In the rows, 128 means zero.
Rotation paths and how fast each direction turns (degrees a step)
Each turn is a multiple of 5 degrees from 10 to 175, or 0.
Each row of a path follows its step; steps can be skipped.
Rotation 1:
step 2: [111 136 127 117 131 137 128 129 125 124 127 133 130 128 132 126 129 124
 118 138 138 135 129 121 128 128 125 137 130 119 124 114 126 116 125 127
 124 133 136 127 117 123 121 138 127 116 133 130 129 129 125 126 120 133
 121 135 129 123 127 133 110 126 127 137 136 124 115 124 134 126 134 127
 136 136 133 125]
step 3: [134 125 133 121 127 124 122 120 116 131 126 133 124 121 123 122 126 126
 134 120 118 118 126 125 134 131 128 138 120 135 131 126 131 128 124 135
 134 133 135 137 117 138 125 138 124 130 129 124 128 122 126 138 136 124
 129 135 132 123 126 126 134 141 132 126 123 130 125 146 130 125 132 131
 113 115 116 122]
step 9: [130 130 123 135 138 128 139 135 125 124 123 123 125 135 142 118 136 128
 125 135 117 136 131 120 123 131 129 131 124 128 122 135 129 138 131 124
 121 132 137 128 131 125 124 115 127 125 125 125 130 127 123 136 126 143
 124 127 123 125 134 137 110 146 126 134 125 134 135 123 137 134 121 129
 128 129 126 136]
step 11: [126 129 123 119 118 129 122 117 134 116 128 127 128 123 140 126 130 131
 135 128 133 122 128 123 125 128 120 121 124 120 124 119 116 120 128 123
 124 123 121 125 122 137 141 131 136 127 125 132 126 133 131 116 122 137
 140 145 128 130 129 122 134 129 122 127 119 114 128 126 126 122 132 139
 120 129 126 128]
step 14: [145 138 125 117 130 135 130 131 132 133 124 145 137 123 124 125 123 124
 138 129 124 127 122 129 113 134 125 136 136 125 125 133 133 125 137 112
 133 124 123 131 133 129 124 127 125 124 126 129 136 142 120 117 133 123
 124 121 136 123 130 130 126 118 136 132 132 127 125 131 121 131 140 132
 130 122 129 130]
step 16: [126 121 119 133 123 133 128 124 138 142 131 121 125 144 128 120 129 122
 122 116 133 119 135 124 127 127 130 129 118 131 136 133 137 131 126 132
 119 126 132 122 120 126 128 117 124 124 124 110 124 127 134 129 135 129
 127 120 128 130 124 135 140 139 120 116 128 130 130 131 130 137 131 133
 132 136 123 129]
step 18: [124 141 131 126 127 131 137 124 131 123 108 132 130 125 134 125 132 137
 115 137 122 142 138 133 118 124 118 132 133 126 121 132 120 121 129 132
 123 135 127 121 129 135 125 133 121 121 120 136 138 120 133 129 132 127
 131 125 132 131 125 116 130 120 116 136 128 128 127 132 122 130 123 134
 122 123 131 130]
step 22: [131 135 130 125 125 127 131 120 125 129 132 135 124 135 123 136 119 130
 130 131 134 123 114 141 119 131 127 125 131 121 119 137 111 135 128 137
 136 143 136 125 139 138 130 124 128 133 130 132 122 123 136 134 129 130
 130 114 119 125 130 122 120 136 135 127 116 130 130 131 127 125 128 126
 116 120 123 129]
step 23: [119 123 120 130 124 128 120 126 136 121 138 134 136 125 116 119 125 128
 134 127 127 136 133 127 127 138 137 122 139 121 127 128 140 130 126 133
 133 124 128 119 130 141 135 134 136 130 128 114 134 126 123 119 123 131
 125 119 125 138 130 141 136 115 121 129 136 123 131 129 128 125 132 124
 134 136 133 125]
step 27: [122 133 133 135 129 130 127 124 126 132 135 131 141 131 132 133 133 130
 123 129 123 122 134 134 133 124 128 116 124 131 127 134 125 123 136 121
 124 114 116 125 128 130 130 122 125 127 132 128 143 123 126 109 119 140
 123 131 133 131 129 128 121 123 120 122 114 122 125 129 112 131 119 119
 134 129 124 130]
[128 127 128 129 128 131 126 127 128 130 129 127 129 127 125 126 129 128
 133 127 128 130 129 130 130 127 128 128 127 127 129 131 130 128 129 130
 130 127 129 131 128 128 128 129 129 128 128 129 129 129 129 128 130 129
 130 128 128 125 130 130 128 127 127 125 128 125 127 128 127 127 125 129
 130 127 129 132] : 110
[128 125 130 127 128 131 131 126 129 132 129 130 126 128 127 127 128 127
 128 129 126 129 130 129 127 130 127 128 129 130 129 129 126 129 129 128
 127 126 128 126 129 127 128 127 127 125 128 128 127 128 129 126 131 127
 127 126 128 126 126 128 129 127 127 128 128 126 127 129 128 128 129 127
 125 126 124 127] : 170
[129 126 129 127 128 130 127 126 131 130 130 128 128 127 124 128 129 131
 127 129 128 127 130 129 128 125 130 129 128 128 129 126 128 129 125 127
 128 126 128 129 131 128 126 128 125 128 126 126 130 128 128 128 124 128
 126 129 127 128 127 128 127 127 128 128 129 129 127 127 125 127 128 127
 129 130 131 126] : 170
[128 129 126 126 128 129 129 129 127 128 128 128 127 127 125 130 130 129
 129 129 130 125 128 130 128 127 129 129 129 127 129 128 128 128 128 129
 127 128 126 129 130 128 127 125 134 130 128 127 126 127 126 127 130 126
 126 129 128 130 129 126 128 124 132 129 126 127 129 129 127 128 130 127
 127 127 128 131] : 45
[130 127 127 128 127 129 129 131 127 128 129 130 127 127 128 129 130 129
 125 130 128 128 125 127 127 128 128 129 129 124 129 130 126 130 128 129
 130 127 127 128 126 126 124 132 128 127 127 126 127 127 128 127 128 127
 130 130 129 126 128 128 126 128 126 126 130 128 128 127 129 131 128 128
 128 125 129 128] : 95
[126 126 128 125 128 126 128 129 127 128 129 130 128 129 127 129 126 131
 129 130 130 128 130 129 128 126 124 129 129 127 128 129 128 129 128 128
 128 130 129 127 128 126 131 131 128 130 128 125 129 126 131 126 129 127
 129 127 129 129 126 129 129 128 128 133 128 128 128 126 128 127 127 130
 130 128 128 130] : 65
Rotation 2:
step 1: [136 128 129 133 140 132 118 130 119 139 134 148 125 129 126 129 136 122
 128 124 126 136 123 123 125 130 131 128 113 141 118 128 123 128 137 134
 125 133 123 135 132 131 138 127 126 128 130 123 134 137 126 135 122 125
 125 142 133 128 129 139 124 133 116 128 120 129 121 129 132 122 127 123
 131 133 120 124]
step 2: [126 123 130 122 129 126 123 143 131 127 130 133 124 118 115 124 135 126
 140 124 130 120 124 130 130 131 127 122 119 132 131 120 131 119 125 137
 125 123 124 130 127 122 124 127 128 122 140 128 130 140 135 129 118 130
 126 134 125 125 126 120 121 132 130 148 132 138 121 138 131 130 116 121
 122 134 133 121]
step 3: [122 136 140 139 121 126 121 126 115 127 126 137 123 132 121 128 137 126
 122 138 128 129 124 120 125 121 125 123 135 128 122 116 122 121 129 118
 129 122 128 140 127 122 133 116 125 128 132 124 133 132 135 123 124 131
 125 134 130 126 129 132 108 142 126 127 132 128 131 136 130 132 132 123
 121 129 128 121]
step 9: [129 127 123 133 119 128 119 137 121 137 132 142 122 116 119 122 131 124
 134 143 133 127 130 126 127 131 129 135 126 125 129 120 131 125 118 132
 135 130 123 129 128 129 137 137 126 124 135 127 127 125 141 125 117 134
 127 134 135 136 134 125 113 133 127 131 133 139 120 132 144 125 121 127
 128 126 128 130]
step 11: [125 133 119 127 128 126 128 125 120 131 139 141 122 126 120 120 137 128
 137 125 119 133 123 122 133 139 128 120 124 137 128 124 121 112 123 127
 125 121 132 134 131 119 130 127 127 134 127 128 136 136 132 134 127 125
 118 138 124 131 128 132 134 135 123 136 129 136 113 139 131 122 129 124
 127 135 139 131]
step 12: [129 123 131 134 128 133 117 124 123 136 121 143 121 116 116 127 134 116
 130 147 135 129 128 131 129 128 124 131 117 122 124 123 130 128 128 133
 135 128 117 133 131 124 129 127 120 117 137 125 127 137 138 125 124 121
 122 139 124 123 127 130 125 135 126 128 128 125 131 138 134 128 125 124
 131 134 128 115]
step 19: [140 129 125 130 135 135 125 132 117 134 134 148 126 130 130 129 134 112
 132 124 127 138 129 126 130 136 128 137 125 125 121 123 135 124 127 126
 130 134 115 140 116 128 137 132 116 128 131 129 133 130 132 130 126 129
 131 143 132 132 132 129 128 131 122 122 133 131 127 127 132 129 122 124
 134 133 124 116]
step 22: [124 131 132 122 139 133 125 136 125 135 137 144 127 128 117 129 142 120
 132 128 118 133 128 125 127 131 133 128 127 129 126 134 132 117 123 128
 133 135 127 141 126 118 128 135 121 129 129 125 138 132 133 126 126 127
 137 134 120 125 117 135 128 140 132 130 134 133 129 131 133 131 130 119
 132 134 132 110]
step 25: [123 136 124 127 131 128 124 138 120 126 139 143 124 128 118 140 130 130
 125 132 122 129 119 123 126 117 126 127 137 126 126 127 135 125 130 127
 128 130 116 141 120 118 128 133 126 129 132 116 129 132 125 127 127 137
 136 126 129 124 133 137 125 140 139 138 126 127 131 131 130 130 122 123
 122 128 140 116]
step 27: [125 128 135 125 129 134 119 137 124 134 132 142 129 120 113 134 127 132
 133 133 123 127 127 136 125 131 129 140 125 117 124 117 127 126 125 134
 131 126 121 125 131 129 125 136 135 111 137 131 135 131 134 128 125 128
 126 132 125 137 136 123 124 138 124 133 121 141 115 133 139 132 123 127
 123 129 132 124]
[127 127 127 128 128 127 128 129 130 129 129 129 128 129 127 126 127 127
 127 128 128 125 128 125 128 128 128 128 128 132 128 129 127 128 126 131
 127 128 130 128 131 128 128 127 127 127 127 126 128 130 128 130 127 124
 127 129 125 127 129 129 125 129 130 126 131 125 129 129 127 129 127 127
 129 131 127 127] : 35
[130 128 129 128 129 129 132 127 126 127 125 130 128 131 130 128 128 128
 128 130 131 131 128 129 127 127 128 126 127 127 126 129 128 129 127 128
 128 127 124 128 130 129 127 124 127 128 128 128 126 128 125 127 129 126
 130 130 130 129 130 129 126 128 126 127 127 126 129 129 127 128 127 127
 128 129 127 127] : 160
[126 128 131 129 126 127 127 129 126 131 129 128 129 129 130 125 130 129
 127 127 129 128 127 130 129 130 126 126 129 128 127 127 129 128 128 129
 127 129 128 128 125 128 128 127 128 127 124 125 127 129 130 124 130 127
 126 128 128 129 130 129 129 125 126 128 128 129 128 126 126 130 128 125
 128 129 130 130] : 140
[130 130 127 127 129 127 130 127 126 128 126 129 130 127 130 127 127 129
 128 126 129 128 129 128 127 130 128 128 126 130 128 127 124 129 129 128
 127 129 128 127 130 129 129 130 130 128 128 127 128 131 127 126 130 127
 128 126 126 130 128 124 130 131 127 132 127 127 128 129 128 128 128 128
 128 131 128 129] : 115
[128 128 128 127 127 129 131 130 128 129 128 130 129 126 128 129 128 129
 129 131 126 126 126 128 127 128 127 127 130 127 129 129 126 129 126 129
 130 125 128 128 127 127 128 127 128 128 130 128 128 128 127 129 128 129
 129 126 127 131 127 131 129 127 130 129 128 129 127 128 132 129 125 125
 129 129 127 133] : 160
Rotation 3:
step 0: [134 127 136 132 132 116 121 131 129 122 121 118 122 123 113 138 133 128
 139 123 127 124 129 134 127 147 131 123 129 134 125 140 126 127 128 131
 121 131 132 140 129 121 135 137 121 130 121 138 128 132 136 118 140 127
 125 123 125 125 128 132 113 121 130 122 128 131 125 128 128 121 130 137
 126 138 133 132]
step 1: [120 130 138 130 136 122 133 123 126 138 128 123 129 128 115 130 132 118
 116 129 122 124 119 124 126 140 125 120 136 133 129 123 127 131 140 128
 131 127 112 129 132 134 131 141 135 141 115 129 135 113 130 142 133 125
 123 132 135 124 136 123 138 121 130 122 128 130 130 130 128 123 136 127
 128 131 128 129]
step 7: [142 136 132 121 136 124 125 137 135 129 125 132 133 133 118 125 130 117
 120 135 144 123 120 132 116 133 128 115 124 135 123 130 125 132 134 130
 124 128 128 129 123 141 144 131 127 135 123 123 129 128 126 128 137 127
 125 135 121 128 123 118 127 132 133 126 130 131 124 113 117 136 137 122
 127 134 128 131]
step 9: [130 132 124 128 119 126 121 113 126 135 120 133 132 122 118 121 126 124
 135 116 133 123 121 121 129 135 136 127 136 132 123 126 121 132 129 120
 133 127 116 137 128 142 130 139 122 124 117 126 134 125 129 130 132 122
 131 136 132 123 132 133 141 122 141 129 125 137 140 126 129 116 134 129
 128 127 140 130]
step 15: [132 143 139 120 131 129 132 127 126 122 122 145 138 135 122 132 120 119
 128 133 132 130 113 119 126 130 132 138 128 129 124 126 111 129 132 126
 110 130 126 134 125 132 139 132 119 136 117 126 128 137 125 127 129 133
 141 123 123 123 125 133 129 129 131 128 129 135 130 118 127 129 131 131
 126 124 124 126]
step 16: [121 124 129 133 142 119 117 114 125 120 122 124 138 132 121 128 126 110
 132 122 134 124 135 132 134 134 130 127 125 135 120 137 128 131 129 137
 130 127 129 139 130 119 128 127 116 125 128 133 132 132 125 129 140 133
 116 130 119 117 119 130 132 122 122 125 126 134 136 122 128 130 137 134
 122 125 127 124]
step 18: [141 130 134 114 130 121 124 125 141 127 125 129 132 133 127 129 131 123
 116 124 137 120 129 135 125 140 121 121 118 127 124 117 125 128 131 128
 124 123 116 130 127 137 123 118 126 124 120 136 130 121 118 133 125 119
 119 132 133 128 131 119 132 126 128 136 140 122 131 112 124 122 126 134
 133 126 118 128]
step 19: [139 131 129 137 125 120 127 128 132 123 123 132 139 126 123 135 124 123
 127 131 141 135 129 130 128 127 119 126 120 134 120 123 133 123 122 121
 127 135 117 137 143 128 142 139 131 129 134 140 129 137 127 123 125 122
 135 123 132 127 123 131 117 134 124 127 134 126 130 123 132 116 138 130
 121 137 138 138]
step 23: [141 138 126 120 138 119 127 136 134 117 125 130 122 135 119 126 131 115
 126 132 132 126 123 123 125 135 129 126 130 133 123 132 121 135 123 122
 125 124 116 126 130 125 130 138 118 140 130 134 131 143 132 131 139 132
 124 121 126 137 129 133 134 123 127 119 137 133 121 112 129 125 117 129
 129 132 123 123]
step 24: [128 119 132 135 145 123 127 118 134 135 123 137 127 131 132 134 125 116
 120 125 135 126 139 131 129 126 127 134 121 129 128 123 118 134 130 138
 127 128 114 130 131 131 143 132 133 128 124 132 128 129 133 147 135 129
 119 127 128 115 130 132 121 130 128 127 126 127 129 121 124 129 132 140
 119 125 129 136]
[126 128 133 126 126 128 128 128 128 128 128 125 129 130 127 129 129 127
 129 129 127 129 131 131 130 127 127 128 129 129 129 128 130 129 129 128
 128 126 130 127 130 128 127 129 127 131 129 129 129 131 125 128 128 128
 126 128 129 130 126 129 130 129 128 128 128 128 127 128 132 126 126 128
 128 127 127 128] : 170
[126 125 128 128 128 127 129 127 128 128 128 127 127 129 130 128 128 125
 125 127 128 129 130 130 130 128 129 126 128 124 129 129 127 129 130 129
 127 127 129 129 127 126 127 127 127 125 128 128 129 125 127 125 127 129
 127 127 130 127 131 128 128 129 128 129 130 128 128 126 128 131 129 131
 127 130 129 128] : 175
[128 128 126 126 127 127 129 129 127 128 127 128 128 125 127 128 128 128
 130 129 127 129 130 127 129 131 125 127 131 129 127 125 126 128 130 127
 130 129 128 128 128 128 127 128 128 128 123 128 129 128 128 127 127 127
 128 126 130 127 130 127 128 130 124 127 131 129 128 128 128 126 128 127
 131 127 127 126] : 85
[127 130 129 126 127 127 127 126 129 127 128 128 126 128 127 130 129 130
 129 130 126 129 129 130 126 131 128 124 128 127 130 128 130 126 129 126
 126 130 129 126 129 128 132 129 129 130 130 127 127 126 127 129 129 127
 129 128 127 127 128 127 125 129 128 132 128 126 128 129 128 128 131 128
 126 129 129 126] : 55
[126 129 128 128 127 128 127 128 123 125 129 127 129 128 128 125 128 128
 130 126 126 127 126 129 128 132 129 129 127 130 127 130 126 130 128 129
 128 129 130 128 126 126 128 127 128 127 128 129 127 126 125 130 130 130
 130 127 128 129 127 131 129 128 126 128 128 127 129 129 128 128 127 129
 128 131 126 127] : 65
[129 126 126 129 128 127 128 128 127 126 129 127 126 130 128 128 127 128
 127 130 129 131 128 128 128 126 131 127 126 129 127 127 129 130 129 132
 126 128 131 129 129 128 129 128 128 129 125 127 130 129 127 128 131 128
 129 124 125 127 128 128 127 130 126 125 128 129 128 128 128 124 128 129
 127 127 131 127] : 90
[129 129 125 126 130 127 125 126 128 129 127 126 129 127 127 128 127 131
 127 127 129 128 125 128 128 127 127 130 132 125 131 127 129 130 129 127
 126 125 127 129 127 124 127 128 126 128 127 126 129 128 127 129 127 127
 128 127 126 129 127 126 129 128 127 129 128 126 129 128 127 126 128 129
 126 128 125 128] : 155
